128 stands for zero in the data rows.
Here are some points, one per row:
[115 156 193 103 148  99  92 172 161 117 121 138  87  80 107 177 101 149
  92 103 187  95 169 139  83 143 185 116 167 169  98 150 146  95 121 120
 136 155 155 133 140 184  92 128 150 107 162 114 141 126 191  89 129 164
 157 112 200 102 160  84  74 163  75  81]
[159 116  53  88 119 145 175 110  99 119 106  97  62  83 125  74 121  92
 159 151 176  87 113  83 125 120 110  94  87 130  66 141 115 166 111 180
 117 163  81  99 157 168 142  81 125 154 114 107  86 154 123 139 100  83
 121  92 154 152  75 183 188 128 131 178]
[136 103  95 119 137 103  75 182 142 102 149 100  70  72  96 148 159 161
 175 175 161 109  79 138 158 126 121 140 143 155 163 145 108 116 135 112
 148 154  85 164 109 179  96 157 163  61 121 127 125 125 104 153 109 165
 126 119 122 155 109 102  93 100  90 126]
[165 106  75 145 126 151 159 157 136 145 111 141  66 105 122  77 112 164
 164 156  76  86  82  85 108 103 108  98  92 143 103 130 121 166 107 173
 128  87  98 124 170  84 122 116 151 150 162 121 120  98 141 133 144  74
 127  90  96 162  83 153  74 119 212 132]
[151  99  70 153  90  87  88  73 155 122 171 102 130  90 142  63  99 107
 172 112  81 177 100  92  61 143 106 161  96  73 186  79 156 106 145 106
 152  93 119 137  83 179  97  88 105 123 171 132  91 100  94 178  84 106
 126 158 203  96 158 160 193 179  82 174]
[ 89 177  75 129 152 137 152 186 120 121 100 152 162 195 130 163 167 115
 138 174  74  78  85 138 167 148 181  94 133 180  94 171  98 125  89 104
 116 166 126  92 155  76 147  88 145  91 119 151 139 162  83 105 148 101
 148 112  79 159 167  67  80  78 110  80]
[151  97  80 180 138 108  77 180 162  92 122 125  70  76 100 195 115 137
 164  95 181 105 129 149 147 127  75 126 110 159  73 150 115  90 113 150
 126 156 133  77 162  89 121 174 159  54 159 106  96  97 174 159  96  69
 166 147 172 166  92 148  68 112  78  95]
[122  92  91 151 112 108 126  72 118 117 181 101  61  85  85  90 100 102
 124  92 100 146 183 143 178 158 173 128  89  82 164 140 107 127 156 114
 142  88 160 151 109 168 101  84 138 169 154 133 100 116 160 156  83  60
 154  91 195 136 147 171  67 178  90 142]
[129 110 171 111 143 155 143 145 119 108 101 144 134 171 139 174 107 143
 138 158  82  86 131 130 119 129  91 137  99 171  90 149 157 103 139 131
 102 145 168 154 115 137 142 133 150 146  92 109 148 122 178 117 171 165
 107 148 166 124 108  73  74  99 203 123]
[120 156  74 119 108 158 178  76  94 162  98 135 172 120 169 118 169 122
  81 106 194  98  81 171 129 101  87  94 113  85 117  92 151 160 134 163
 157 146 152 116 104  93 113  78  92 195 173 132 156  95 187 156 151 151
  92 112 112 135 108 137 167  93 199 135]
[121  97 184 146 135 113  72 184 152 114 128 149 173 153 103 151 106 140
 169 169 203 173 182 114 163 135 133 164 148 165 175 136 112  98 139  97
 158 158 102 113 140  94 132 180 152  78 158 156 154 103  97 104 139 150
 147 153  89 106 146 163 189 106 168  90]
[103 156 161  69 159  95  83 184 150 111 119  92 178 170 109  92  94 124
  90 131  68  90  74 175 189 110 181 126 158 142 166 158 144 103 100  88
 100 177 133 111 101 194 109 142 158 146 165 121 160 155  81  76 153  86
 105 154 108 105 169  94  83  89  93 140]
[ 96 180 152  94 143 158 171 173 104 122  90 134 182 101 160 159 157 130
  94 172  64  79 166 166 184 102 187 103 159 178  95 154 169 144  98 131
  97 177 172  89 142  76 145 123 143 105 120 100 166 164  77  92 167  68
 149 134  75 173 122  68  90  79  84 184]
[ 96 155 158 147 110 131 150 103 125 165 144 135 170 165 147  65 133  89
 173 100  81 160 170 160 167  92  79 110 120 101 151 121 146 159 121  98
 152 161 100 168 110  82 135 167  98 191 163 133  89 129 182  76  98 130
 165 112  72 130 162 160 104 147  81 167]
[124 116 168  92 151 143 120 145 149  99 130 137  90 131  97 186 172 101
 106 155 171  88 172 164  94 136 166 141 161 168  88 160 130 137 135 128
  98  98 135  98  86  99 156 169 133  64 130 100 119 150 173 148 109 115
 102 134  98 158 158  68 167 139 200 152]
[145 141 165  67  93  91 103  62 103 128 182 121  98  75 130  81 160 117
 155  83  63 190  89 124 180 153 175 135 162  85 174  88 139 163 148  86
 124 132 120 122 113 198 102 164  84 171 105 142 106  86  84 133  94 190
 111 117 195  99 183 180 165 187  82  94]
[ 82  90  54 147 109 154 169  72 140 145 147 126  71  83 115  87 149 150
 126  91 195 165 140  80 165 134  94 129  96  85 165 106 104 162 140 164
 119  75  93  89 149 177 136  91  98 181 117 111 102 131  99  87 141 167
 134  96 156 103  98 164 180 181 172 107]
[120  76  79 123 161 164 148 160 167 103  97 147 155 139  93 193 125 150
  91 176 169 105 183  79  88 103  92 164  87 169 106 160 115 113 147 159
 139  79  74  88  99  97 155 163 169  67  81 110 128 144  85 109 110  79
 125 152 104 151  80  97 179 166 107  74]
[143 121 144 147 100 154 173  66  96 159 107 113  79  84 165  77  89 143
 102 105 200 131 165  93  69 113 159  94  97  97  75  86 120 161 130 175
 142  91  99  97 158 146 109  73  90 171 173 125 161  94  86  82 170  85
 133 104 116 108  82 178 192  89 141 120]
[ 93 169 132  78 108  87  75 184 122  88  96 143 168 168 119 132 115 160
 112 163  68 153 161  84  79 161  82 153 166  80 192 148 108  91 103  80
 122 170 170 179 124 106 132 185 164  89  85 144 169 143 195 142 165  77
 108 170 175  94 190 159  68 123 109  80]
[152 105 154 173 103  88  87  69 150 150 165  86 112  83 123 185  90 148
 172  88  66 183 161 159  65 145  77 156 171 124 178  87 142  93 167  99
 114 115 117 113 167  79 116  96  87 168 158 106  97 111 178 173  87 181
 102 151 199  85 178 179  86 141 113 128]
[162 101 184 155 126 147 156 100 143 148 104 132 168 161 143 184 150 122
 160 124  77 155  84 132 188 120 133 143  98 178  75 114 102 116 120 148
 120 158  76 106 131  80 140 175 117  62 139 114 156 168 123 114  98 113
 135 126  69  99  84 152  63 119  80 138]
[145 152 151  92 113 173 170  97 110 160 100 118 181 100 161  79 148 129
 152 156 156 167 152  91  94  98 111 151 113 149 168 100  96 153 124 157
 136 156 168 191  95 177 144 122  86 171 120 117  94 132  98 139 161 190
 111 129  99  99  83 167 180 152 198 159]
[157  99  62  88 149 124  71 149 145 134 147 116 178 156 122 162 121 122
 139 151 193 172 172 114 177 115 191 161 121 113 117 140 108 101 111 106
 150 159  96  85 169 104 113 188 156  73  78 150 127 128 109 171 100 168
 122 163  85 145 117 169 187 124 193  72]
[100 168  86 159 114 144 171  75 116 165  93 141 184 151 172  76 160  98
 140 106 139  97 151 163 198 123 164 127 166 115 175 103 135 126 133 153
 126  86 133  84 131 161 146  92  99 199  88 109 104 132 100 139 171 129
 161 117  98 149 104 101 188 110 203 135]
[155 102 106 178 130 100  76 189 141 113 144 144  67 149  85 120 100 156
  82 138 102 110  90 143  68 121 152 103 135 119  97 161 101 124 138 108
 115 148  83 182 124 177 124 123 153  52 124 161 103 134  85 150  99 147
 147 118  76 129 111 100 163 111  82 173]
[174 169 111 161 101 168 173 111  99 175 102 161 188 117 174  80 139 122
 101  94 200 170 174  87 184 115  99 113 136  96 153 106 148 155 105 148
 120  91  93 158 166 150 135 150  87 181  81 133 167 120 127  73 168  74
 103 121  64 127 121  85 133 103  91  85]
[136 146 122 114  97  87 102  68 103 101 175 148  79 155 122  86 155 112
 155  75  85 182  67 108 171 169 175 123 168  70 181  83  97 139 145  95
  98  75 159 159 123 118 100 156  79 184 172 105 111 145 135 170 118 167
  87 102 212  87 171 186  76 158 212 158]
[122  95 153 158 132 132 137 162 110 113 163 103  60 153 108 159 127 124
 138 165 155 114 100  84  90 114 111  96 130  91  73 152 119 140 124 160
 159 100  80  83 109  82 148 101 163  76 148 165 155 126 176 166 103 112
 169  98 183 164  87 187  62 162 213 167]
[ 93 135 184 169 144 148 168  82 159 161 105 138 173 132 155  97 128 115
 113 102 183  89 181 170  94 100 105 138 149 128 130 106 159 140 136 167
 153 154 159 113 155 169 140  73 136 125  94 151 147  97  78 136 153 101
 157 111  92 161  90 114 169 107 120 149]
[151  87 190 146 149 107  76 127 143 111 110 127 141  69 122 118 137 147
 133 117  81 150 118 161 180 127 100 135 164 121 190  96 120  94 147 113
 138 123 173 177  94  83 125  80 153  78  99 144 127 151 173 163 119 136
 120 154 193 104 141 100  77 132  81 121]
[118 170 125 133 133  94 137  93 114 160 144 149 167 170 152 155 126 108
 122  91  73 126 175 173  83 161 159 102 163  92 120 135 157 153 139  97
  99 131 139 139 136 146  99  85 111 161 115 150 119 106  84 120  94 178
  95 140 187 134 175  88 176 124  85  85]
[ 89 165 188  98  98 115 152 160  97 150 172 161 117 166 143 152 151 129
 108 108  67 147 102 159 115 118 177  92 113 157 166 148 153 147 111  87
 124  93 142 114  99  88 158 173  82 170 155 147 109 154 199  89 102 175
  89  98  85 145 179 120  63 103  92 171]
[164 167  59  97 159 139 156 184 103 105  91 104 188 161 153 111 115 115
  83 175  80  84 107 166 181 144 138 135 110 169 161 154 147 107 107  90
  97 178 168 177 120 162 125 138 140 177  95 113 147 126  74 125 165 172
 122 160  68 138 173  73 186  74 184 112]
[ 92  78 166  98 149 163 180  66 105 135 153 123 103 144 152  77 105  98
  94  93 198 158  98  85  94 112  93 145  80 135  71  89 124 153 163 169
 132  75 155 124 173  83 148 102  89 148 158 129 125 152 189  80 154  86
 103 144  81 144  79 169 136 177  98 178]
[107  76  89 188 153 142 103  90 152 121 132 120 100  93  97 179  99 124
 110 148 149  95  93 157  79 141  84 137 103 104  96 130 149 130 157 158
 132  87 148 179 104 121 126  77 171  94  93 156 165 118  92 159 147  87
 135 158 122 150  90  87 167 124  85 164]
[143 162 168 181 144 167 146 185 121 135 105 116 183 179 136 175 171 150
  88 167 181 128 104  78  82 138  86 157 101 149  77 159 141 107  99 155
 131 178 124 178 156  78 160 169 147 153 120 105 115 145  81  91 120 186
 157 131  74  97  97  84 198 117 136  68]
[144 174 193  68 126  86  76 170 141  89 158 145  96 179  92 165  95 150
 147 100  85 138  82 127  67 168 123 141 157 137  94 137 103  98 128  94
 144  84 175 101  85 184 133 182 140  78 102 134 143 126 170 172 143 177
 145 137 194  94 188  94  59 169  93 128]
These points spread out most along one direction. Take the direction at right angles to it along which they spread out most. Then take the direction at right angles to both along which they spread out most. Go by this last direction. For each point below, how far along it does it lie, from 0 to 99? 50 is the average, and the first point above lies past it. One standard deviation of the points above along it is 16.
[136 146 122 114  97  87 102  68 103 101 175 148  79 155 122  86 155 112
 155  75  85 182  67 108 171 169 175 123 168  70 181  83  97 139 145  95
  98  75 159 159 123 118 100 156  79 184 172 105 111 145 135 170 118 167
  87 102 212  87 171 186  76 158 212 158] : 37
[120 156  74 119 108 158 178  76  94 162  98 135 172 120 169 118 169 122
  81 106 194  98  81 171 129 101  87  94 113  85 117  92 151 160 134 163
 157 146 152 116 104  93 113  78  92 195 173 132 156  95 187 156 151 151
  92 112 112 135 108 137 167  93 199 135] : 40
[ 93 169 132  78 108  87  75 184 122  88  96 143 168 168 119 132 115 160
 112 163  68 153 161  84  79 161  82 153 166  80 192 148 108  91 103  80
 122 170 170 179 124 106 132 185 164  89  85 144 169 143 195 142 165  77
 108 170 175  94 190 159  68 123 109  80] : 42
[164 167  59  97 159 139 156 184 103 105  91 104 188 161 153 111 115 115
  83 175  80  84 107 166 181 144 138 135 110 169 161 154 147 107 107  90
  97 178 168 177 120 162 125 138 140 177  95 113 147 126  74 125 165 172
 122 160  68 138 173  73 186  74 184 112] : 21
[ 92  78 166  98 149 163 180  66 105 135 153 123 103 144 152  77 105  98
  94  93 198 158  98  85  94 112  93 145  80 135  71  89 124 153 163 169
 132  75 155 124 173  83 148 102  89 148 158 129 125 152 189  80 154  86
 103 144  81 144  79 169 136 177  98 178] : 61
[124 116 168  92 151 143 120 145 149  99 130 137  90 131  97 186 172 101
 106 155 171  88 172 164  94 136 166 141 161 168  88 160 130 137 135 128
  98  98 135  98  86  99 156 169 133  64 130 100 119 150 173 148 109 115
 102 134  98 158 158  68 167 139 200 152] : 60
[143 121 144 147 100 154 173  66  96 159 107 113  79  84 165  77  89 143
 102 105 200 131 165  93  69 113 159  94  97  97  75  86 120 161 130 175
 142  91  99  97 158 146 109  73  90 171 173 125 161  94  86  82 170  85
 133 104 116 108  82 178 192  89 141 120] : 58
[144 174 193  68 126  86  76 170 141  89 158 145  96 179  92 165  95 150
 147 100  85 138  82 127  67 168 123 141 157 137  94 137 103  98 128  94
 144  84 175 101  85 184 133 182 140  78 102 134 143 126 170 172 143 177
 145 137 194  94 188  94  59 169  93 128] : 54
[103 156 161  69 159  95  83 184 150 111 119  92 178 170 109  92  94 124
  90 131  68  90  74 175 189 110 181 126 158 142 166 158 144 103 100  88
 100 177 133 111 101 194 109 142 158 146 165 121 160 155  81  76 153  86
 105 154 108 105 169  94  83  89  93 140] : 26
[ 96 155 158 147 110 131 150 103 125 165 144 135 170 165 147  65 133  89
 173 100  81 160 170 160 167  92  79 110 120 101 151 121 146 159 121  98
 152 161 100 168 110  82 135 167  98 191 163 133  89 129 182  76  98 130
 165 112  72 130 162 160 104 147  81 167] : 30
[151  87 190 146 149 107  76 127 143 111 110 127 141  69 122 118 137 147
 133 117  81 150 118 161 180 127 100 135 164 121 190  96 120  94 147 113
 138 123 173 177  94  83 125  80 153  78  99 144 127 151 173 163 119 136
 120 154 193 104 141 100  77 132  81 121] : 50
[100 168  86 159 114 144 171  75 116 165  93 141 184 151 172  76 160  98
 140 106 139  97 151 163 198 123 164 127 166 115 175 103 135 126 133 153
 126  86 133  84 131 161 146  92  99 199  88 109 104 132 100 139 171 129
 161 117  98 149 104 101 188 110 203 135] : 27
[122  95 153 158 132 132 137 162 110 113 163 103  60 153 108 159 127 124
 138 165 155 114 100  84  90 114 111  96 130  91  73 152 119 140 124 160
 159 100  80  83 109  82 148 101 163  76 148 165 155 126 176 166 103 112
 169  98 183 164  87 187  62 162 213 167] : 82
